The same turns and mirrors carry the whole set onto itself and the rows of a family onto each other. Which other rows belong to the same family as each row named below? List them in the order they appear above.
These 32 rows form 4 families of 8 rows each.
k197: 34; -3; -8; -26; 17; -2; -24; -2; -4; 9; -31; 1; 4; 6; 8; 27; 19; -10; 21; -23; 7; 8; -23; -9; -9
k107: 41; -2; -31; -23; 13; -11; -6; -28; -1; 16; -36; -8; 16; 22; -3; 40; 27; -2; 10; -3; -2; 5; 4; -19; -6
k919: 31; -2; -17; -21; 14; -14; -28; -25; 7; 4; -43; -16; 3; 7; -14; 24; 4; -3; 11; 7; 6; 4; -5; -12; 0
k938: 28; -15; -5; -28; 13; -4; 20; 24; 9; -4; -4; -24; 13; 6; 7; 29; 48; 23; -8; 16; -1; 14; 22; -12; -45
k410: 26; -17; -3; -21; 17; 0; 11; 14; 4; -16; -8; -55; 17; 24; 2; 23; 35; -3; -16; 15; 7; -14; 3; 2; -22
k320: 17; -7; 5; -26; 12; -15; 15; 24; 13; -6; 6; -38; 13; 4; 2; 24; 29; 4; -7; 36; -9; 20; 14; -11; -35
k143: 6; 23; -6; -10; 16; -11; 3; 11; 3; 10; -25; -16; -17; -3; 6; 4; 26; 10; 5; -22; 10; -6; -10; 1; -18
k856: 36; -7; -14; -21; 23; -12; -16; 6; 3; 17; -42; 1; 7; -7; 6; 15; 18; -27; 9; -8; -14; 25; -11; -15; -16
k711: 12; 10; -11; -16; 7; -16; 6; -4; 0; -4; -40; -16; 3; 24; 16; 36; 45; 6; 10; -21; 13; -11; 20; -17; -25
k853: 20; -12; 4; -28; 8; -13; 8; 12; 5; -9; 3; -50; 14; 13; 5; 19; 37; -12; -17; 32; -11; 10; 18; -11; -28
k327: 12; -31; -12; -13; 16; -1; 5; -25; -13; 9; -6; -29; 20; 11; 12; -3; 31; -11; -15; 5; -16; 27; 8; -3; -35
k393: 9; 17; -10; -14; 11; -14; 11; 14; -3; 5; -26; -7; 1; 7; 23; 29; 40; -3; 12; -28; 4; -7; 1; -5; -36
k294: 10; -21; -4; -25; 23; -13; 4; -9; -20; 1; -30; -29; 30; 17; 2; -6; 18; -15; -13; 21; -6; 30; 11; -14; -11
k942: 10; -38; 1; -18; 18; -10; -5; -12; -13; -3; -10; -39; 33; 9; 6; 2; 33; 3; -9; 26; 4; 27; 1; 0; -27
k852: 33; 6; -16; -32; 21; -2; 5; -8; -2; 17; -26; 9; 0; 5; 6; 25; 14; -1; 10; -12; -14; 10; -26; -7; -21
k908: 11; -25; -8; -9; 20; -7; 17; -13; 9; 8; -16; -17; 22; 10; -1; 12; 19; 24; 5; 18; -5; 43; 16; -12; -41
k591: 23; 22; -17; -8; -1; -16; -6; -1; 0; -7; -43; -18; -16; 7; 6; 33; 30; -3; 14; -16; 19; 7; 19; -12; -18
k82: 20; -10; -12; -17; 17; -5; 14; 30; 8; -9; 8; -33; 16; -1; 3; 36; 24; 20; -3; 21; 10; -4; 5; 5; -32
k308: 26; -20; -2; -23; 13; -5; -7; 9; 12; 6; 11; -46; 5; 6; 0; 0; 40; -11; -21; 10; -10; -9; 11; -8; -25
k912: 7; -32; 3; -15; 21; -12; 2; 1; -5; 1; -7; -28; 32; -1; 3; 7; 25; 19; 1; 30; 6; 37; -2; 0; -34
k133: 35; -14; -18; -31; 17; -13; -23; -12; 3; 3; -51; 2; 0; 1; 4; 28; 17; -2; 7; 5; -5; 21; 15; -28; -7
k838: 14; -24; -2; -9; 21; 0; -13; -13; -3; 7; -8; -44; 20; 6; -5; -7; 16; -11; -10; 19; -5; 36; 4; 0; -9
k769: 33; -18; -3; -26; 12; -2; 17; 18; 1; -2; -6; -41; 18; 17; 10; 18; 58; -6; -18; 6; -6; 5; 14; -9; -40
k510: 14; 3; -8; 7; 17; 0; -3; 17; 13; -2; -25; -30; -7; 1; 21; 27; 36; -10; 11; -28; 11; -2; -7; 7; -27
k129: 36; -6; -15; -24; 14; -6; -28; -11; 0; 6; -37; -1; 8; 11; 2; 39; 20; 3; 25; -13; 15; 9; -4; -16; -3
k420: 15; 15; -21; -2; 8; -20; -9; -10; 4; 9; -34; -32; -2; 14; -4; 19; 38; 8; 6; -13; 22; -11; 20; -11; -3
k289: 21; 25; -10; -10; 4; -11; -2; 8; -3; -4; -38; -16; -19; 1; 11; 21; 29; -16; 11; -25; 11; 7; 1; -4; -24
k194: 27; 4; -16; -18; 18; -12; -23; -7; 4; 13; -29; -6; 1; -10; -8; 16; -1; -12; 14; -2; -2; 8; -25; 0; -10
k981: 8; -21; -4; -12; 22; -2; -9; -6; 5; 5; -5; -27; 13; -5; -7; 5; 5; 18; 0; 28; 0; 44; 11; -4; -14
k975: 4; -14; -13; -21; 22; -19; 8; 6; -15; 8; -15; -7; 28; -7; 3; 6; 8; 8; 0; 27; -3; 40; 14; -10; -21
k482: 12; -4; -12; -2; 11; -1; -10; -2; 14; -15; -33; -29; -14; 9; 18; 41; 35; 16; 8; -15; 21; -6; 19; -6; -18
k261: 24; -14; 2; -18; 17; -11; 5; 21; 33; 6; 1; -34; 7; 5; -13; 15; 26; 26; -1; 22; 1; 7; 19; -17; -31

Which other rows belong to the same family as k510? k410, k856, k294, k82, k133, k975, k482
Which other rows belong to the same family as k129? k197, k320, k853, k942, k591, k912, k289

The same turns and mirrors carry the whole set onto itself and the rows of a family onto each other. Which other rows belong to the same family as each row named below? List them in the order they appear above.
These 20 rows form 4 families of 5 rows each.
k407: -7; -2; 6; -6; -13; -5; -24; 6; 6; -5; 22
k777: -15; -6; 13; 8; 9; -1; 13; 5; 19; 22; 3
k613: 0; 24; -14; -13; 31; 16; -15; -10; -1; 7; -7
k65: -2; 23; -15; -12; 27; 11; -12; -15; 2; 21; -4
k244: 4; 19; 15; -30; 30; -19; -5; 8; 16; -14; 4
k511: -4; 2; 2; -9; -7; -7; -25; 6; 18; -4; 25
k157: -25; 22; 7; -21; 9; 10; 9; 18; -17; 1; -8
k836: -8; -6; 2; -11; -6; -13; -22; 0; 5; -6; 24
k774: -23; 21; 7; -21; -4; 14; 9; 20; -13; -4; 4
k578: -7; 27; -9; -18; 31; 7; -12; -19; -1; 13; -6
k135: -4; 28; -14; -11; 29; 4; -19; -15; 1; 6; -4
k150: 10; 11; 18; -21; 33; -17; -3; 12; 16; -14; 7
k460: 4; 21; 21; -29; 31; -19; 5; 12; 6; -10; 6
k833: -4; -4; 13; 6; 7; 6; 19; 8; 16; 22; 12
k812: -4; 0; 17; 4; 13; 0; 17; 2; 26; 21; 4
k792: -24; 20; 8; -20; 3; 15; 10; 14; -20; 8; 0
k605: -9; -5; 8; 8; 11; 5; 20; -1; 13; 22; 3
k575: -26; 26; 8; -11; 4; 15; 11; 16; -13; -3; -4
k923: 15; 16; 16; -25; 29; -21; -5; 9; 6; -10; 2
k701: -12; 3; 0; -15; -4; -4; -31; -2; 9; -3; 24

Which other rows belong to the same family as k792? k244, k511, k578, k833
Which other rows belong to the same family as k774? k65, k460, k812, k701
Which other rows belong to the same family as k613? k777, k836, k575, k923

